One turning vector, and how many steps it has turned:
The counts run from 0 to 519.
[174 142 175 147 124 161 158 114 123 157 121 119 114 169 151 110 110 151
  90 136 117 133 128  97  90 101 113  92 103  81  77 154 103 104 125 124
 123 159 111 174 113 140 125 123 104 149 161 139 169 135 108 121 108 211
 150 136 145  76 115 130 158 156  91 131 146 137 141 145 145  83 154 123
 116  91 134 111 131 143 174 132 170 157 162 136 130 108]
238
[147 120 185 156 130 123 150 130 123 160 134  96 133 154 168 110 132 128
  82 139 129 154 118 125 122  82 111  97  88  84  82 142 120  88 112 126
 109 177 103 179 128 109 152 138 111 124 173 143 170 140 125 101 105 210
 143 168 136  92 119 157 144 162 111 149 143 127 134 137 119  79 131 133
 126 104 122 107 133 121 140 116 155 147 188 142 115 134]
515
[169 132 205 166 143 138 147 152 139 171 130  94 155 146 141 123 143 132
  85 120 107 160 135 131  97  99 103 101  92  91  97 136 125  89 133 129
 120 174 128 163 110 126 131 134 132 118 144 136 172 111 119  93  99 206
 124 147 138  95 112 159 145 153 119 120 156 141 139 132 139  92 126 118
 126 106 109  93 166 138 141 136 165 147 190 136 117 121]
386
[144 135 201 176 125 123 157 144 125 154 124 106 117 161 166 117 135 123
  60 119 136 148 116 133 108  89 133  98  85  83 100 145 106 111 113 147
 112 174 126 170 116 123 123 152 120 110 148 134 175 129 117 108 114 205
 122 154 149  92 108 138 146 140 109 141 164 138 132 144 133  84 136 125
 136  91 114 113 162 114 151 145 161 149 175 146 114 119]
510
[153 125 194 155 101 148 150 134 103 174 140 114 125 152 151 115 120 141
  90 148 129 130 113 114 122  74 129 127  95  72  80 132 119 123 115 135
  99 167 116 161 108 118 119 158 112 136 142 138 173 117 113  95 113 216
 159 123 138  86 124 157 146 129  91 128 151 126 143 149 145  95 153 136
 120  79 141 108 123 124 157 118 164 174 172 147 124 116]
4
[153 117 193 141 135 138 167 158 123 168 137  93 147 146 143 100 137 127
  86 130 132 172 125 127 117  70 113 109  85  73  95 144 141  88 114 135
 108 174 123 158 112 117 112 139 127 133 149 143 173 113 115  96 105 210
 134 136 142 109 118 168 138 151 119 109 167 129 155 129 119  90 135 133
 125 103 113  98 151 114 133 119 158 155 176 135 122 142]
417
[168 128 190 152 115 148 159 146 113 167 123 123 116 166 136 112 107 142
  97 148 112 140 120 125  97  82 110 103 107  91  91 148 103 100 135 151
 133 154 140 174 114 138 107 137 129 142 135 140 176 104 113 101 116 211
 121 102 148  88 132 141 129 152  96 120 153 148 158 140 141  88 159 108
 136  88 112 112 155 127 177 137 157 165 171 137 140 103]
11
[145 143 192 161 122 126 173 149 113 167 137 103 119 134 152 102 137 124
  86 125 134 152 126 124 119  62 116 112  86  74  79 151 123 102 110 158
 115 176 128 169 105 118 116 148 125 130 137 140 172 106 103 107 126 213
 148 135 143 105 106 147 139 148 105 125 165 140 158 149 132  82 142 131
 130  83 129 113 145 123 151 126 155 159 176 140 131 121]
479
[175 122 203 141 150 152 163 152 132 177 121 101 156 154 126 114 131 142
 105 135 109 170 127 117 101  87 107  98  99  93 104 151 125  88 129 109
 126 164 126 166 117 132 111 137 126 146 144 143 175 122 118 102  93 221
 128 128 146  92 107 159 143 154 122 110 161 120 154 122 143  92 135 125
 125 102 119  84 161 138 142 115 166 144 173 134 125 132]
94
[166 135 192 157 121 154 160 142 119 186 131 112 140 148 132 128 128 148
 109 150 106 140 120 120 103  84 108 117  97  86 102 134 111 110 134 137
 115 159 136 169 101 126 116 160 125 128 123 138 178 104 110  92 113 207
 125 109 133 100 112 160 136 140 108 115 162 141 156 135 152  95 143 128
 135  87 117  93 161 135 159 131 173 163 174 140 137 126]
360
[163 126 186 137 147 145 166 145 134 146 111 110 116 156 146  97 128 135
  80 115 140 162 140 107  96  83 114  92  89  72  81 160 125 101 108 125
 119 163 110 164 116 138 110 131 115 151 168 141 171 133 110 122 100 216
 145 140 159  94 102 128 159 155 102 130 165 131 154 135 136  91 156 127
 124  97 136 103 149 126 146 123 160 152 161 135 121 114]
442
[174 140 198 149 151 128 147 165 131 149 125 101 123 149 140 115 136 131
  89 111 110 151 138 101  95  99 122 103 104  84  97 170 112 105 133 133
 138 145 140 159 114 126 124 116 120 140 144 138 168 120  99 112 106 206
 158 151 156  87 113 129 169 160 106 131 159 130 140 144 144  77 156 110
 101  88 103 116 164 140 158 128 173 138 163 125 127 111]
117
[154 127 197 165 138 133 137 153 127 152 122 105 126 146 149  98 120 128
  72 116 108 145 131 126  93 102 105  97  99  94  85 135 125  91 132 135
 129 178 121 163 123 132 119 123 128 142 170 138 170 100 115  95 110 221
 135 141 145  89 119 152 139 163  92 137 140 138 129 140 129  91 143 110
 130 112 131 103 149 142 159 135 148 154 195 139 119 100]
245
[160 115 188 147 125 151 137 132 118 156 127 103 129 161 157 109 115 140
  84 139 117 138 123 107  99 102 118 107 100  81  80 133 124 105 127 113
 107 167 101 162 117 126 126 135 110 147 176 138 171 130 129  98  86 219
 160 144 139  78 128 156 152 148  96 137 134 117 131 138 135 100 140 127
 113 101 143  99 127 132 156 119 169 165 186 141 109 108]
103
[163 116 181 143 120 143 133 139 105 146 133 109 124 173 154  99 107 139
  69 143 121 147 120 102 101 110 129  98 116  76  88 151 111  97 132 126
 125 142 109 157 126 117 130 109 109 147 179 145 171 133 121 105  96 216
 159 145 146  71 145 149 161 156  97 141 135 117 125 144 122  87 164 114
  93  99 116 115 126 125 164 124 168 153 177 135 122 108]
206
[164 133 186 137 127 149 148 139 118 172 144  97 144 142 147 109 131 142
  97 139 121 140 130  89 113  81 117 121  97  64  80 148 133 108 117 121
 100 155 112 153 103 110 128 133 114 138 152 146 166 120 106 106 102 213
 171 144 137  94 120 158 165 146 100 125 155 117 149 147 142  89 140 140
  95  88 137 104 127 135 144 107 181 157 169 130 121 132]
457
[163 147 178 147 123 154 160 137 122 150 134 102 121 161 155  93 120 130
  77 117 146 164 138 112  97  90 121  91  78  58  77 141 130  96 116 140
 114 163 108 156 110 134 102 131 128 120 155 139 172 121 109 116 117 203
 153 138 147  98 118 137 155 155 104 124 169 142 148 146 125  84 149 137
 114  97 132 118 135 119 151 139 156 163 163 137 125 137]
275
[159 128 197 154 114 139 138 160 109 188 152  96 151 156 145 121 135 136
  91 152 105 152 118 123 115  94 119 119 102  76 104 129 117  95 152 148
 116 160 137 154 107 112 126 138 130 100 133 140 177 104 124  76 106 201
 125 133 130  94 142 185 143 145 117 120 156 130 138 136 123  87 136 121
 111  92  99 107 152 120 144 135 172 156 187 138 129 133]
392
[148 132 194 154 119 115 148 153 109 172 148 102 125 140 154 121 141 133
  94 138 118 137 119 107 126  77 132 125 108  77  88 161 109 107 121 150
 118 158 136 160 106  95 139 136 113 128 143 143 173 111 105 102 114 203
 159 155 137  93 126 153 157 145 104 134 147 122 142 156 131  70 150 126
  99  74 106 129 140 130 156 106 175 145 177 130 129 120]
352
[157 125 202 171 118 140 142 140 114 157 118 113 108 163 155 121 111 133
  69 135 109 128 110 128  96  96 113 103 102  94  90 136  98 107 133 142
 127 175 124 176 127 135 115 148 118 142 151 138 178 114 119 100 109 219
 128 125 146  79 124 143 131 151  90 138 138 142 133 138 147  99 144 114
 144  96 132 108 144 135 174 145 156 158 187 149 127  90]
469
[159 128 199 148 126 133 133 154 119 169 151  84 138 148 150 120 137 135
  92 135 113 141 125  97 115  85 134 125 104  70  96 153 117 115 127 121
 100 149 127 145 104 107 137 123 117 133 150 141 169 116 109  97  97 212
 173 153 138  88 128 160 168 137 104 134 151 110 138 148 143  86 147 128
  92  81 113 115 140 134 147 109 183 156 176 130 116 126]
227
[168 147 201 167 123 131 141 163 115 152 131 108 116 163 145 124 124 139
  74 124 114 137 127 108  94 104 133 112 109  76 102 160 102 115 145 148
 133 141 150 150 106 130 120 121 124 127 133 136 173 110 110 105 115 203
 146 139 152  81 128 133 161 148  93 133 149 142 136 156 150  82 162 110
  99  80 104 126 157 137 172 145 173 151 169 135 129 103]
242
[167 126 185 157 132 138 152 126 133 169 117 112 135 167 155 128 130 144
 100 147 112 132 118 105 106  89 130 109 115  87  96 160  86 119 127 111
 119 155 120 179 115 113 150 144 104 138 151 140 176 156 127 118  87 209
 143 146 139  74 116 146 158 149 102 140 142 114 142 137 154  83 145 133
 118  75 114 101 145 139 161 114 184 145 165 142 118 116]
97
[160 129 192 161 123 135 172 140 122 158 116 118 104 162 146 110 122 130
  83 132 130 142 112 122 111  70 118  99  94  85  92 157 104 106 114 144
 125 168 131 176 122 131 106 150 122 151 145 140 174 127 107 116 116 220
 132 122 148  91 107 132 133 151  96 131 154 138 152 140 151  89 152 124
 144  87 126 106 151 120 172 131 152 155 173 141 126 104]
114
[161 123 174 133 146 139 170 143 132 154 129 106 129 155 151  96 131 134
  96 128 131 161 135 103 113  77 116  94  97  73  81 166 126  88 108 121
 126 157 116 162 122 112 129 118 116 148 167 144 171 141 107 118 106 210
 160 154 150  98 113 135 160 165 113 127 158 121 152 135 119  72 153 132
 106  92 116 111 138 125 144 108 160 137 165 131 124 135]
316
[171 141 173 141 135 134 151 160 118 170 146  90 140 133 138 103 139 133
 100 134 111 162 132 106 111  90 106 106 108  78  80 154 133  83 134 145
 130 149 139 159 111 107 130 108 126 131 149 149 169  99 102  90 119 205
 152 144 143 100 126 158 157 170 115 117 159 140 149 143 119  69 151 118
  95  91 104 112 145 134 147 108 162 143 180 125 142 139]
252
[164 142 176 156 124 137 127 144 117 156 137 109 116 165 162 112 119 139
  79 137 103 141 127 109  92 117 116  99 118  79  81 147 107  91 143 141
 132 152 123 163 116 119 135 102 116 124 165 138 176 121 119  99 111 202
 150 156 148  72 143 146 161 167  93 144 129 144 128 147 128  76 155 103
  96  96 115 125 134 141 167 136 162 150 186 137 131 106]
143
[163 111 180 142 121 152 143 136 108 179 139 101 142 146 134 111 118 145
 110 161  99 147 123 116 113  92  97 114 117  97  80 137 121  85 138 121
 123 165 124 172 116 118 139 126 122 153 161 151 172 102 124  84 104 218
 140 122 130  86 138 172 131 157  98 122 136 124 145 135 129  90 141 117
 121 106 128  96 129 139 159 105 165 156 193 143 138 122]
230
[167 138 201 165 122 157 135 154 122 169 130 104 147 161 139 126 128 143
  85 137 105 147 126 123  91 101 114 106 102  82 100 123 115 105 148 134
 120 160 134 156 103 135 113 136 133 108 126 135 177 106 122  87 101 205
 126 124 138  86 127 166 141 136 106 117 157 146 135 136 145 102 138 122
 118 105 114 104 163 139 155 153 171 158 181 138 122 121]
37
[162 131 187 155 119 159 134 153 106 175 148  99 148 150 138 110 121 138
  87 147 109 151 123 119 106 104 109 113  96  75  89 119 136  81 142 147
 111 163 130 148 104 122 110 126 136 112 135 142 178  95 123  78 110 206
 141 122 133  90 142 179 142 146 108 117 161 141 144 141 126  96 143 119
 114 108 119 104 140 126 147 137 166 175 190 136 131 135]
496
[150 145 179 158 112 143 152 145 107 151 144 102 120 163 168  95 118 131
  64 124 142 156 129 113 113  92 134 101  89  56  81 137 126 103 120 155
 108 155 112 153 106 123 116 131 120 108 149 132 179 121 116 104 118 198
 161 148 147  89 130 151 160 151  99 136 163 139 139 154 120  78 152 130
 102  91 126 125 132 116 155 139 166 166 175 136 122 127]
45
